One turn moves every row onto another: examples first, then more rows asked:
likun: [-1.14, -1.30, -1.46, 2.82, 0.06, 0.63, -0.62, 2.33, 0.36, 0.89, -1.88, -1.16]
Taved: [-0.72, -1.84, -1.26, 1.01, -0.01, -0.66, -1.00, 0.79, 2.15, -2.13, 1.52, 0.53]
zop: [-0.72, 0.83, -0.32, 0.67, 0.23, -2.39, -0.03, 0.48, 0.87, 0.88, -0.48, -1.97]
mil: [-1.62, -1.98, -0.76, -0.33, 0.04, -0.06, -0.66, 0.99, 2.12, -2.30, 1.39, 0.05]
peto: [-0.10, -1.21, 0.40, -1.43, -1.26, -0.04, -0.29, 3.23, 1.22, -0.54, -1.75, -0.59]
gak: [-0.83, 1.01, 0.17, 0.34, 0.51, -2.14, 0.63, 0.09, 0.28, 0.40, -0.88, -0.63]
Pena: [-1.81, -1.23, -1.32, 3.11, -0.29, 1.54, -1.34, 0.53, 1.88, -0.21, -1.20, -0.30]
kuzer: [-0.46, -1.93, -0.51, 0.84, -0.12, -1.22, -1.37, 1.68, 1.54, -2.58, 1.37, -1.31]
sig: [-0.89, -1.34, -1.53, 2.68, 0.12, 0.46, -0.28, 2.15, 0.00, 0.93, -1.90, -1.25]
tasi: [-1.48, 0.34, -0.04, -0.11, -2.01, -0.36, -3.01, -0.53, 1.06, -0.58, -1.96, -0.41]
niv: [-1.62, -1.24, -1.30, 2.98, -0.53, 1.73, -1.19, 0.11, 1.85, -0.43, -1.30, -0.14]
Tedi: [-1.65, 0.32, 0.59, -0.52, -1.60, 0.11, -1.48, -0.36, 1.28, -2.17, -2.32, 0.15]
Dem: [-1.62, -1.19, -1.72, 3.35, 0.73, 0.49, 0.06, 0.79, 1.03, -0.32, -0.71, -1.18]
Dum: [-1.58, -1.62, -1.47, 0.20, -0.07, -0.71, -1.40, 0.49, 2.66, -2.05, 1.34, -0.93]
Vunu: [-0.15, 0.06, -0.36, -0.31, 1.34, -2.36, 0.39, 0.88, 0.18, -0.09, -0.99, -0.73]
Vugul: [-0.80, 0.58, -1.38, -0.26, 0.83, -2.12, 0.75, 0.87, 0.41, 0.46, -1.25, -0.32]
suz: [-0.93, -1.76, -0.39, -1.00, -1.30, -0.24, -0.03, 3.75, 0.60, -1.21, -0.83, -0.86]
savad: [-2.25, -1.55, -0.81, -0.49, 0.70, 0.29, -0.73, 0.44, 1.06, -1.25, 1.67, -0.42]
lize: [0.15, -1.66, -0.08, 0.13, -1.95, -0.61, -1.39, 3.29, 1.74, -2.03, -0.62, -1.12]
Nov: [-2.50, 0.69, -0.54, -0.41, -1.54, 0.17, -1.23, -0.52, 0.83, -1.75, -2.19, 0.34]
Fim: [-1.73, -1.00, -1.77, 3.45, 0.70, 0.35, -0.20, 1.03, 1.14, -0.08, -1.00, -1.06]
keso: [-0.13, 0.52, -0.58, 0.62, -0.66, -1.33, 1.58, 0.51, 1.13, 1.07, -1.02, -1.43]
Zefi: [-1.55, -0.64, -0.87, 0.03, -1.63, 0.24, -2.39, -1.25, -0.41, -0.91, -1.47, -0.01]
pafit: [-0.18, 0.96, 0.35, 1.54, -0.16, -1.94, 0.79, 0.81, 0.72, 0.67, -0.38, -0.82]
rom: [-1.37, -1.44, -0.77, -0.36, -2.62, 0.48, 0.08, 2.66, 0.14, -1.30, -1.54, -1.89]
Tor: [-0.87, -1.36, -0.34, 0.33, -2.16, -0.36, -0.27, 3.86, 0.14, -1.64, -1.18, -1.15]
duv: [-0.94, -1.56, -1.65, 2.36, -1.10, 1.35, -1.38, 1.77, 0.98, 0.05, -2.80, -0.12]
gel: [-0.60, 0.75, 0.97, 1.14, -1.58, -1.07, -2.33, -0.70, 0.86, -1.35, -1.31, -0.64]
niraf: [-1.43, 0.62, 0.36, -0.34, -1.54, -0.44, -1.87, -0.55, 0.39, -0.77, -2.34, 0.68]
nek: [-1.24, -1.30, -1.71, 2.60, -0.87, 1.18, -1.51, 1.74, 1.14, 0.05, -2.69, -0.16]
sirug: [-1.08, -0.98, -0.18, -1.42, -1.67, 0.67, -0.08, 3.26, 1.22, -0.01, -1.20, -0.64]
pes: [-0.50, -2.18, -2.09, 0.11, 0.19, -0.41, -0.41, 0.01, 2.05, -1.03, 1.22, -0.01]
ser: [-1.10, 0.04, 0.24, 0.72, -1.85, -0.18, -2.81, -0.34, -0.22, -0.94, -1.58, 0.68]
sof: [0.64, 0.65, 0.46, 1.05, -0.33, -2.55, -1.10, 0.64, 0.32, 0.26, -1.21, -1.14]
Gurof: [-1.82, -1.48, 0.04, -0.27, 0.87, -0.19, -0.87, 0.07, 1.16, -2.27, 1.27, -0.68]
fov: [-0.90, -1.41, -0.99, -0.73, -1.83, -0.74, -0.95, 3.69, 1.02, -0.91, -1.34, -1.95]

niraf goes to suz
Gurof goes to Tedi
Now these:
keso goes to pes
savad goes to Nov
sof goes to kuzer
niv goes to duv
fov goes to zop
pafit goes to Taved
Pena goes to nek

